In the data rows, the value 50 means zero.
Here are some points, one per row:
[56,35,78,35,52,46,58,38,35,47,78,36,50,18,55,53,6,61,62,61,64,66,55,56,55,49,
 41,36,49,76,67,60,52,55,59,81,14,45,43,39,69,16,38,52,30,55,67,88,53,69,83,61,
 50,64,58,43,62,30,68,23,59,40,63,34]
[42,78,49,43,48,18,91,23,29,39,75,48,29,41,52,4,7,65,36,19,51,42,15,63,52,42,
 40,44,68,36,50,58,50,51,52,65,47,29,57,38,58,50,1,48,50,28,61,45,55,47,44,39,
 32,32,36,24,38,33,32,12,53,41,32,49]
[49,61,44,74,48,18,57,56,51,65,36,79,69,57,36,60,46,47,47,93,70,48,50,19,63,73,
 81,60,43,58,87,54,99,63,37,88,41,63,64,64,49,42,40,49,82,66,49,99,69,13,91,67,
 42,40,47,50,49,52,46,52,18,32,23,50]
[47,38,36,47,24,39,49,38,53,44,57,45,55,41,41,46,63,37,68,17,44,52,62,44,26,92,
 65,59,45,55,54,10,76,23,44,74,57,53,65,79,75,31,66,21,33,68,55,9,21,49,54,73,
 25,45,54,64,23,65,28,83,60,58,29,0]
[45,31,33,54,72,44,41,47,44,32,57,43,47,71,58,47,16,90,88,17,29,74,80,45,49,66,
 28,18,25,78,51,62,39,54,28,26,41,65,21,66,36,50,45,37,15,22,34,45,51,51,42,32,
 55,55,58,67,51,11,56,47,48,44,13,81]
[46,87,60,88,34,57,80,64,47,67,84,71,58,53,53,45,47,65,49,57,64,70,83,47,37,62,
 66,58,62,47,49,55,81,45,79,38,59,31,46,72,99,73,71,72,38,61,71,90,68,73,81,56,
 67,39,61,56,53,90,39,50,53,68,65,70]
[62,97,56,69,55,63,61,30,33,52,40,46,54,58,48,50,64,54,35,52,56,52,48,61,50,41,
 54,15,54,60,28,13,32,55,75,63,66,54,65,28,30,57,45,4,47,54,73,91,70,32,42,55,
 80,72,39,60,85,31,48,65,47,27,75,27]
[64,51,37,81,68,63,56,78,52,53,35,68,30,63,73,51,50,20,21,40,62,33,54,45,64,68,
 79,51,46,43,47,85,82,91,44,64,32,65,49,50,62,42,32,48,64,52,35,47,70,56,57,48,
 68,61,30,42,37,63,53,56,50,95,69,23]
[43,38,62,66,50,74,38,60,77,23,64,50,56,51,60,56,56,47,67,38,47,39,42,55,52,55,
 44,52,71,61,11,98,33,61,61,65,55,51,37,61,0,52,60,74,31,30,23,55,46,62,39,25,
 53,75,57,19,49,36,32,45,48,28,9,48]
[46,45,17,18,39,75,26,37,47,42,79,57,45,40,33,55,42,31,26,41,33,47,60,36,57,34,
 32,63,33,62,13,13,34,64,39,32,62,43,59,67,43,49,44,61,53,86,44,40,50,25,19,46,
 14,31,39,38,59,73,29,35,57,33,38,46]
[64,74,74,59,64,42,65,72,59,54,25,51,18,9,31,58,55,60,57,63,17,69,45,35,48,45,
 43,45,68,81,71,69,33,42,54,56,76,53,65,48,61,31,47,32,13,48,32,27,32,34,61,37,
 81,40,50,30,52,63,38,52,46,50,75,54]
[41,46,42,51,45,65,68,45,70,91,56,59,47,96,58,72,36,72,53,40,63,71,67,80,74,64,
 38,72,63,71,63,94,76,42,18,77,59,39,52,65,36,90,43,18,64,78,57,50,63,78,50,24,
 45,87,46,90,59,38,78,62,81,55,70,51]
[57,23,43,26,61,67,58,79,52,66,43,51,36,30,27,41,20,48,63,39,55,52,39,48,56,51,
 58,56,65,49,24,46,55,50,56,59,56,47,45,42,87,46,44,47,5,0,61,58,19,43,21,28,
 55,49,49,29,48,76,74,67,38,17,31,79]
[40,15,58,56,34,45,37,25,40,31,57,41,44,41,48,33,72,54,36,58,78,34,43,45,23,20,
 50,31,39,57,18,55,58,48,48,56,66,51,49,34,27,54,1,15,43,69,57,26,66,30,69,87,
 42,12,38,47,55,70,67,75,49,69,54,77]
[51,72,57,14,30,72,44,61,55,35,41,38,29,54,54,74,40,40,44,45,55,37,65,52,84,78,
 41,39,66,63,41,35,58,36,76,69,64,85,34,55,58,45,87,59,84,58,43,19,45,99,41,41,
 16,59,75,77,62,24,70,71,24,71,34,67]
[38,87,23,43,45,75,55,72,51,49,35,81,56,36,65,61,93,53,22,24,48,52,44,38,39,54,
 63,44,57,61,52,44,53,40,50,53,16,49,56,64,62,33,67,36,56,83,58,51,60,58,59,57,
 47,28,38,36,28,29,70,56,71,31,42,57]
[50,46,39,79,40,21,30,61,39,60,37,65,42,41,15,69,49,39,14,57,69,29,66,15,64,46,
 48,48,37,39,59,61,50,31,37,35,59,71,46,20,29,55,35,47,43,55,70,15,57,60,22,51,
 53,59,73,37,32,35,51,37,71,41,51,38]
[42,19,68,56,94,32,54,32,29,34,14,67,46,58,68,70,38,52,54,61,40,55,49,86,63,48,
 70,56,62,38,47,27,52,84,51,36,78,61,64,49,65,71,52,70,47,50,45,48,50,57,55,53,
 41,44,46,49,47,48,49,56,65,32,54,42]
[24,17,63,0,49,52,69,37,70,27,84,63,15,22,39,30,78,48,81,80,62,8,46,22,18,26,
 64,39,37,46,99,18,63,38,33,44,50,47,58,47,44,69,54,58,51,53,47,58,60,60,41,39,
 62,69,51,47,42,41,54,57,43,60,55,49]
[30,22,59,80,55,75,33,31,57,47,49,41,58,60,50,42,93,39,21,36,23,60,21,39,71,52,
 56,84,59,35,58,27,43,55,69,46,26,60,38,56,57,52,78,58,72,41,59,54,37,40,50,29,
 62,79,58,38,75,56,66,47,27,56,55,77]
[62,29,12,37,36,57,39,32,47,37,22,38,34,38,57,55,62,48,45,66,66,37,37,44,48,55,
 20,47,56,16,41,45,52,76,45,8,51,27,58,44,41,29,54,22,32,48,42,25,53,36,55,36,
 28,38,14,55,38,52,60,42,33,37,46,26]
[80,99,75,76,49,31,11,40,53,63,43,43,76,67,85,67,4,75,85,88,67,26,34,49,62,43,
 65,57,56,71,45,50,44,53,76,51,26,48,59,52,36,87,53,79,45,43,53,53,76,51,47,39,
 51,44,92,59,27,62,43,61,51,88,64,47]
[87,54,27,64,53,58,34,61,52,57,68,31,60,58,46,38,71,60,45,35,58,65,42,57,21,70,
 41,49,36,79,76,41,66,69,58,57,81,24,43,61,52,43,47,99,71,80,49,69,55,41,55,93,
 68,66,63,40,24,39,63,68,76,50,69,57]
[51,68,64,17,91,49,51,48,48,30,59,44,72,4,29,54,76,63,67,29,61,61,44,31,68,65,
 65,71,46,11,57,58,68,41,29,60,68,57,46,48,45,25,79,68,41,9,42,80,28,57,35,43,
 66,31,90,57,77,83,47,69,69,56,56,54]
[42,46,86,33,44,35,40,44,50,71,41,64,33,57,56,74,11,27,27,56,38,25,56,48,26,45,
 50,16,20,33,65,54,40,34,52,48,50,40,43,39,55,5,72,26,83,4,45,74,56,38,69,54,
 35,58,41,57,20,68,36,33,72,53,51,64]
[70,33,76,61,53,27,49,64,51,60,19,30,97,55,50,48,38,54,41,66,53,61,59,47,41,19,
 63,67,53,66,52,23,93,74,68,18,58,42,77,57,35,58,74,27,86,63,83,25,19,48,25,40,
 56,53,49,61,50,42,51,48,38,60,28,72]
[58,65,72,51,42,43,36,67,60,68,74,27,39,77,72,51,74,64,99,85,38,0,54,45,20,59,
 42,64,31,19,49,57,45,49,54,71,35,70,15,61,34,66,82,68,66,62,58,12,51,21,51,43,
 25,25,66,56,73,47,56,59,73,33,53,36]
[58,30,31,70,14,59,46,43,25,55,38,22,58,58,68,28,75,52,50,44,52,56,70,42,27,43,
 65,40,37,79,54,27,42,42,33,42,50,32,54,34,42,43,29,57,48,29,48,59,63,42,68,50,
 74,6,71,46,53,24,31,40,57,19,53,40]
[20,24,32,22,41,56,68,87,74,24,41,50,56,50,54,51,14,21,33,42,0,75,38,51,41,53,
 16,73,60,0,10,34,40,29,61,55,47,57,64,48,38,61,46,55,52,49,58,63,69,39,68,66,
 59,49,67,58,48,42,54,52,64,59,61,49]
[67,60,47,41,64,39,58,22,40,76,38,85,44,52,71,47,38,33,48,57,60,41,34,61,51,42,
 65,41,61,65,28,63,12,38,46,17,60,42,48,20,54,60,59,20,62,78,27,64,41,29,48,86,
 39,44,76,7,68,7,53,19,36,66,76,64]
[43,35,47,30,51,50,43,48,56,43,48,26,36,54,35,42,17,48,59,34,41,68,28,70,26,33,
 52,49,22,49,47,55,9,34,62,33,54,28,37,14,71,46,24,55,56,99,45,41,34,61,41,51,
 24,29,18,68,40,51,40,47,36,36,28,30]
[46,68,92,64,76,44,53,77,44,51,72,58,60,35,39,23,59,66,34,66,63,97,68,56,79,40,
 57,51,36,46,49,78,21,33,51,54,38,34,52,59,63,67,68,41,43,0,47,32,59,41,45,66,
 35,47,37,57,42,38,52,56,46,50,46,37]
[65,67,43,48,69,53,45,41,48,73,80,48,50,87,55,30,38,64,43,53,48,29,65,31,50,44,
 43,36,96,73,46,80,24,33,50,52,31,74,57,37,2,54,51,92,43,27,29,55,29,51,60,64,
 49,40,26,62,55,61,45,53,48,48,53,47]
[58,46,29,52,26,65,69,49,16,30,76,69,71,68,75,42,70,44,30,51,0,80,58,97,51,44,
 11,61,54,36,28,53,42,44,44,45,57,36,27,49,44,53,60,78,56,64,34,41,25,78,17,17,
 79,66,40,22,46,72,50,77,0,69,57,39]
[24,61,58,40,45,35,62,57,59,80,33,33,81,48,25,65,59,47,52,28,55,43,44,51,73,67,
 63,66,16,62,83,68,42,53,35,33,56,59,65,58,18,61,50,68,37,43,62,31,66,51,72,43,
 27,88,48,30,79,66,46,56,62,63,71,51]
[34,49,31,41,39,75,52,44,58,24,26,37,57,25,32,30,34,35,70,63,47,60,41,52,42,54,
 46,45,73,38,47,76,73,69,27,73,23,42,37,61,85,46,45,43,55,62,31,36,38,60,28,37,
 54,67,1,80,51,32,30,48,42,26,77,85]
[55,60,27,83,29,37,55,39,56,72,69,66,32,53,54,67,69,31,99,34,60,66,71,56,62,36,
 49,47,35,34,57,68,17,73,59,29,50,66,79,27,42,38,18,92,61,35,61,63,47,55,25,56,
 61,72,56,86,21,85,72,22,56,64,44,38]
[63,37,47,35,76,77,35,57,63,33,43,44,76,78,42,63,75,44,34,54,60,45,35,81,86,45,
 36,41,70,48,94,18,38,57,37,53,59,70,37,58,70,48,56,33,42,80,49,38,71,48,63,58,
 79,53,53,55,60,68,37,50,52,70,28,75]
[28,34,57,46,47,15,34,46,61,45,15,37,32,47,40,57,95,50,30,63,67,26,39,49,29,27,
 39,59,42,17,33,16,62,19,52,25,33,39,41,76,66,55,33,19,51,23,46,59,30,57,58,59,
 52,35,39,55,72,48,36,3,43,58,51,28]
There is one direction along which these points spread out most. Take the direction at right angles to it along which they spread out most. Go by this last direction. How many in every 100 of the points above lie lower along it than each point below? Round to a whole number. More than half of the points above lie lower than the first one.
[70,33,76,61,53,27,49,64,51,60,19,30,97,55,50,48,38,54,41,66,53,61,59,47,41,19,
 63,67,53,66,52,23,93,74,68,18,58,42,77,57,35,58,74,27,86,63,83,25,19,48,25,40,
 56,53,49,61,50,42,51,48,38,60,28,72] 74
[51,68,64,17,91,49,51,48,48,30,59,44,72,4,29,54,76,63,67,29,61,61,44,31,68,65,
 65,71,46,11,57,58,68,41,29,60,68,57,46,48,45,25,79,68,41,9,42,80,28,57,35,43,
 66,31,90,57,77,83,47,69,69,56,56,54] 23
[64,74,74,59,64,42,65,72,59,54,25,51,18,9,31,58,55,60,57,63,17,69,45,35,48,45,
 43,45,68,81,71,69,33,42,54,56,76,53,65,48,61,31,47,32,13,48,32,27,32,34,61,37,
 81,40,50,30,52,63,38,52,46,50,75,54] 46
[20,24,32,22,41,56,68,87,74,24,41,50,56,50,54,51,14,21,33,42,0,75,38,51,41,53,
 16,73,60,0,10,34,40,29,61,55,47,57,64,48,38,61,46,55,52,49,58,63,69,39,68,66,
 59,49,67,58,48,42,54,52,64,59,61,49] 18
[42,46,86,33,44,35,40,44,50,71,41,64,33,57,56,74,11,27,27,56,38,25,56,48,26,45,
 50,16,20,33,65,54,40,34,52,48,50,40,43,39,55,5,72,26,83,4,45,74,56,38,69,54,
 35,58,41,57,20,68,36,33,72,53,51,64] 90
[46,68,92,64,76,44,53,77,44,51,72,58,60,35,39,23,59,66,34,66,63,97,68,56,79,40,
 57,51,36,46,49,78,21,33,51,54,38,34,52,59,63,67,68,41,43,0,47,32,59,41,45,66,
 35,47,37,57,42,38,52,56,46,50,46,37] 33
[43,38,62,66,50,74,38,60,77,23,64,50,56,51,60,56,56,47,67,38,47,39,42,55,52,55,
 44,52,71,61,11,98,33,61,61,65,55,51,37,61,0,52,60,74,31,30,23,55,46,62,39,25,
 53,75,57,19,49,36,32,45,48,28,9,48] 3
[51,72,57,14,30,72,44,61,55,35,41,38,29,54,54,74,40,40,44,45,55,37,65,52,84,78,
 41,39,66,63,41,35,58,36,76,69,64,85,34,55,58,45,87,59,84,58,43,19,45,99,41,41,
 16,59,75,77,62,24,70,71,24,71,34,67] 8
[24,61,58,40,45,35,62,57,59,80,33,33,81,48,25,65,59,47,52,28,55,43,44,51,73,67,
 63,66,16,62,83,68,42,53,35,33,56,59,65,58,18,61,50,68,37,43,62,31,66,51,72,43,
 27,88,48,30,79,66,46,56,62,63,71,51] 44
[28,34,57,46,47,15,34,46,61,45,15,37,32,47,40,57,95,50,30,63,67,26,39,49,29,27,
 39,59,42,17,33,16,62,19,52,25,33,39,41,76,66,55,33,19,51,23,46,59,30,57,58,59,
 52,35,39,55,72,48,36,3,43,58,51,28] 95
[56,35,78,35,52,46,58,38,35,47,78,36,50,18,55,53,6,61,62,61,64,66,55,56,55,49,
 41,36,49,76,67,60,52,55,59,81,14,45,43,39,69,16,38,52,30,55,67,88,53,69,83,61,
 50,64,58,43,62,30,68,23,59,40,63,34] 69
[55,60,27,83,29,37,55,39,56,72,69,66,32,53,54,67,69,31,99,34,60,66,71,56,62,36,
 49,47,35,34,57,68,17,73,59,29,50,66,79,27,42,38,18,92,61,35,61,63,47,55,25,56,
 61,72,56,86,21,85,72,22,56,64,44,38] 36
[63,37,47,35,76,77,35,57,63,33,43,44,76,78,42,63,75,44,34,54,60,45,35,81,86,45,
 36,41,70,48,94,18,38,57,37,53,59,70,37,58,70,48,56,33,42,80,49,38,71,48,63,58,
 79,53,53,55,60,68,37,50,52,70,28,75] 31
